0: tensor([139, 139, 223, 080, 173, 130, 127, 149, 070, 149, 139, 165, 142, 172])
1: tensor([159, 168, 182, 091, 128, 093, 105, 146, 102, 158, 165, 154, 148, 147])
2: tensor([123, 116, 042, 233, 101, 158, 173, 128, 151, 067, 102, 099, 145, 132])
3: tensor([146, 030, 000, 255, 124, 217, 191, 077, 162, 087, 188, 074, 156, 106])
4: tensor([131, 163, 154, 123, 142, 127, 086, 137, 154, 172, 143, 133, 094, 085])
5: tensor([121, 090, 235, 032, 165, 108, 103, 124, 027, 135, 144, 178, 136, 175])
6: tensor([115, 091, 214, 002, 152, 137, 146, 182, 121, 171, 112, 172, 130, 134])
7: tensor([139, 041, 000, 255, 125, 182, 148, 042, 160, 094, 196, 085, 176, 128])
8: tensor([114, 125, 126, 079, 124, 122, 085, 145, 140, 161, 105, 143, 098, 107])
9: tensor([105, 136, 148, 079, 101, 102, 088, 152, 148, 182, 123, 156, 098, 104])
10: tensor([127, 126, 192, 053, 156, 124, 123, 159, 116, 177, 121, 152, 117, 128])
11: tensor([116, 147, 167, 081, 109, 092, 068, 135, 102, 148, 112, 171, 129, 163])
12: tensor([143, 132, 063, 227, 128, 167, 185, 130, 142, 056, 082, 077, 114, 168])
13: tensor([096, 124, 162, 070, 134, 156, 114, 144, 171, 166, 082, 115, 075, 075])
14: tensor([116, 144, 167, 051, 109, 101, 112, 147, 117, 167, 143, 157, 106, 102])
15: tensor([134, 127, 162, 084, 134, 087, 109, 140, 080, 140, 152, 143, 142, 150])
16: tensor([112, 119, 027, 219, 097, 128, 147, 091, 180, 104, 143, 104, 142, 111])
17: tensor([186, 070, 090, 198, 152, 137, 122, 068, 105, 096, 233, 109, 196, 146])
18: tensor([151, 152, 052, 242, 110, 138, 136, 078, 158, 079, 138, 078, 134, 133])
19: tensor([153, 141, 099, 131, 109, 098, 108, 118, 116, 118, 173, 109, 132, 132])
20: tensor([127, 137, 190, 065, 140, 115, 107, 151, 146, 178, 136, 129, 107, 094])
21: tensor([116, 127, 143, 086, 135, 129, 100, 156, 134, 155, 116, 152, 125, 122])
22: tensor([132, 141, 076, 198, 099, 144, 142, 121, 152, 094, 089, 092, 117, 127])
23: tensor([116, 156, 171, 121, 150, 132, 116, 155, 108, 142, 146, 108, 100, 088])
24: tensor([131, 137, 157, 100, 152, 127, 092, 150, 095, 135, 127, 153, 129, 154])
25: tensor([102, 139, 206, 101, 152, 102, 118, 157, 098, 148, 159, 134, 129, 104])
26: tensor([087, 070, 226, 048, 169, 100, 116, 164, 084, 151, 129, 179, 149, 164])
27: tensor([135, 159, 128, 103, 120, 100, 072, 114, 089, 126, 123, 133, 127, 155])
28: tensor([155, 144, 183, 105, 166, 113, 105, 163, 106, 147, 141, 142, 145, 158])
29: tensor([103, 101, 000, 236, 079, 165, 153, 071, 168, 097, 141, 092, 121, 088])
30: tensor([129, 147, 108, 142, 108, 127, 160, 118, 166, 123, 067, 151, 118, 135])
31: tensor([098, 092, 009, 230, 099, 148, 139, 058, 135, 056, 087, 069, 101, 104])
32: tensor([140, 140, 181, 096, 165, 126, 110, 162, 126, 175, 173, 157, 162, 146])
33: tensor([127, 138, 188, 096, 150, 108, 114, 149, 074, 150, 180, 169, 160, 141])
34: tensor([145, 133, 084, 172, 109, 139, 132, 138, 121, 095, 186, 131, 184, 145])
35: tensor([134, 150, 143, 104, 132, 148, 124, 152, 152, 145, 099, 138, 109, 120])
36: tensor([119, 126, 190, 109, 179, 136, 127, 151, 094, 164, 173, 168, 145, 138])
37: tensor([148, 177, 196, 084, 135, 129, 109, 157, 146, 174, 132, 134, 118, 076])
38: tensor([126, 142, 188, 116, 149, 137, 102, 137, 128, 134, 092, 140, 112, 107])
39: tensor([121, 140, 188, 065, 145, 110, 103, 129, 126, 169, 115, 127, 101, 095])
40: tensor([084, 116, 080, 135, 093, 113, 139, 093, 157, 118, 061, 116, 094, 104])
41: tensor([087, 089, 116, 106, 143, 121, 093, 130, 098, 120, 115, 150, 136, 148])
42: tensor([131, 120, 028, 187, 088, 145, 151, 104, 133, 074, 097, 090, 138, 149])
43: tensor([159, 046, 000, 255, 086, 180, 219, 068, 160, 056, 158, 057, 146, 128])
44: tensor([130, 043, 000, 255, 095, 203, 202, 011, 196, 075, 173, 039, 134, 066])
45: tensor([153, 186, 190, 134, 142, 107, 092, 160, 154, 178, 155, 122, 121, 092])
46: tensor([130, 129, 133, 129, 162, 110, 092, 105, 064, 091, 102, 123, 124, 180])
47: tensor([120, 151, 115, 099, 103, 125, 139, 143, 152, 134, 061, 140, 098, 132])
48: tensor([085, 106, 058, 153, 087, 147, 187, 093, 166, 099, 054, 133, 116, 110])
49: tensor([130, 136, 110, 141, 119, 105, 124, 114, 101, 085, 153, 110, 138, 126])
50: tensor([120, 095, 230, 017, 150, 106, 161, 158, 066, 138, 125, 153, 138, 159])
51: tensor([147, 138, 115, 165, 143, 116, 126, 129, 126, 096, 146, 103, 150, 146])
52: tensor([095, 127, 093, 164, 098, 144, 194, 118, 189, 129, 074, 131, 095, 107])
53: tensor([158, 149, 062, 175, 118, 138, 120, 106, 123, 090, 153, 133, 165, 150])
54: tensor([106, 127, 094, 154, 103, 148, 213, 092, 194, 129, 061, 132, 098, 104])
55: tensor([133, 142, 181, 071, 138, 120, 112, 138, 127, 158, 135, 151, 134, 104])

tensor([104, 126, 199, 034, 134, 137, 117, 157, 161, 193, 136, 128, 095, 071]) >> 20 39 13
tensor([128, 117, 019, 215, 091, 150, 149, 109, 196, 110, 168, 108, 147, 116]) >> 16 29 18
tensor([124, 161, 149, 091, 113, 146, 113, 156, 140, 155, 091, 138, 101, 114]) >> 35 21 8
tensor([113, 120, 205, 042, 155, 128, 110, 159, 166, 208, 140, 154, 108, 101]) >> 20 10 39
tensor([120, 113, 176, 070, 170, 110, 126, 145, 076, 130, 139, 140, 141, 162]) >> 15 24 0
tensor([144, 158, 212, 119, 151, 106, 107, 162, 081, 143, 145, 138, 143, 160]) >> 28 1 0
tensor([119, 109, 151, 088, 161, 120, 119, 146, 077, 122, 101, 150, 136, 182]) >> 24 41 15
tensor([118, 135, 166, 048, 112, 115, 101, 146, 120, 170, 141, 148, 116, 104]) >> 14 55 20
tensor([107, 129, 165, 067, 132, 119, 107, 156, 140, 170, 141, 144, 104, 077]) >> 20 14 39
tensor([150, 145, 102, 182, 127, 129, 097, 134, 133, 102, 159, 105, 160, 134]) >> 51 53 34
tensor([155, 162, 110, 156, 133, 114, 114, 129, 130, 108, 131, 088, 106, 126]) >> 51 19 49
tensor([146, 139, 132, 174, 144, 110, 129, 139, 135, 092, 168, 104, 148, 139]) >> 51 49 19
tensor([097, 076, 035, 225, 121, 177, 177, 112, 148, 083, 098, 074, 129, 122]) >> 2 31 42
tensor([106, 115, 158, 069, 120, 094, 091, 135, 081, 146, 148, 147, 129, 116]) >> 15 14 55
tensor([128, 156, 154, 103, 121, 097, 090, 153, 128, 154, 124, 160, 125, 127]) >> 21 11 55
tensor([168, 070, 062, 228, 128, 142, 121, 054, 135, 082, 217, 071, 170, 122]) >> 17 7 18
tensor([100, 127, 114, 170, 143, 148, 167, 135, 147, 110, 045, 142, 110, 139]) >> 30 52 47
tensor([105, 159, 198, 129, 173, 155, 133, 150, 133, 158, 143, 136, 101, 062]) >> 23 37 4
tensor([177, 164, 113, 152, 126, 108, 108, 124, 115, 094, 145, 095, 141, 146]) >> 51 19 49
tensor([099, 100, 090, 120, 086, 135, 212, 069, 119, 071, 016, 144, 111, 171]) >> 48 30 40
tensor([113, 128, 145, 078, 134, 123, 094, 142, 081, 120, 104, 170, 143, 155]) >> 24 11 41
tensor([158, 132, 078, 156, 099, 100, 126, 094, 122, 080, 169, 118, 167, 148]) >> 53 49 34
tensor([128, 144, 202, 047, 133, 093, 107, 155, 173, 196, 158, 150, 126, 094]) >> 20 55 37
tensor([118, 124, 205, 044, 139, 130, 145, 169, 101, 170, 139, 170, 138, 158]) >> 10 6 0
tensor([148, 149, 164, 083, 123, 095, 111, 159, 083, 132, 121, 134, 133, 166]) >> 15 24 28
tensor([121, 139, 175, 057, 143, 138, 107, 148, 150, 190, 172, 153, 114, 070]) >> 20 55 37
tensor([168, 161, 114, 186, 145, 144, 152, 122, 114, 091, 154, 115, 165, 156]) >> 51 53 34
tensor([106, 084, 193, 058, 165, 103, 135, 158, 078, 135, 129, 161, 143, 168]) >> 26 50 0
tensor([145, 154, 148, 128, 148, 129, 110, 159, 108, 120, 099, 139, 135, 161]) >> 24 28 35
tensor([122, 130, 175, 126, 166, 118, 099, 142, 076, 112, 132, 165, 160, 187]) >> 24 28 15
tensor([125, 144, 146, 061, 108, 086, 089, 143, 124, 178, 170, 129, 108, 101]) >> 14 9 20
tensor([156, 141, 096, 136, 107, 102, 095, 148, 146, 121, 160, 108, 147, 134]) >> 19 51 49
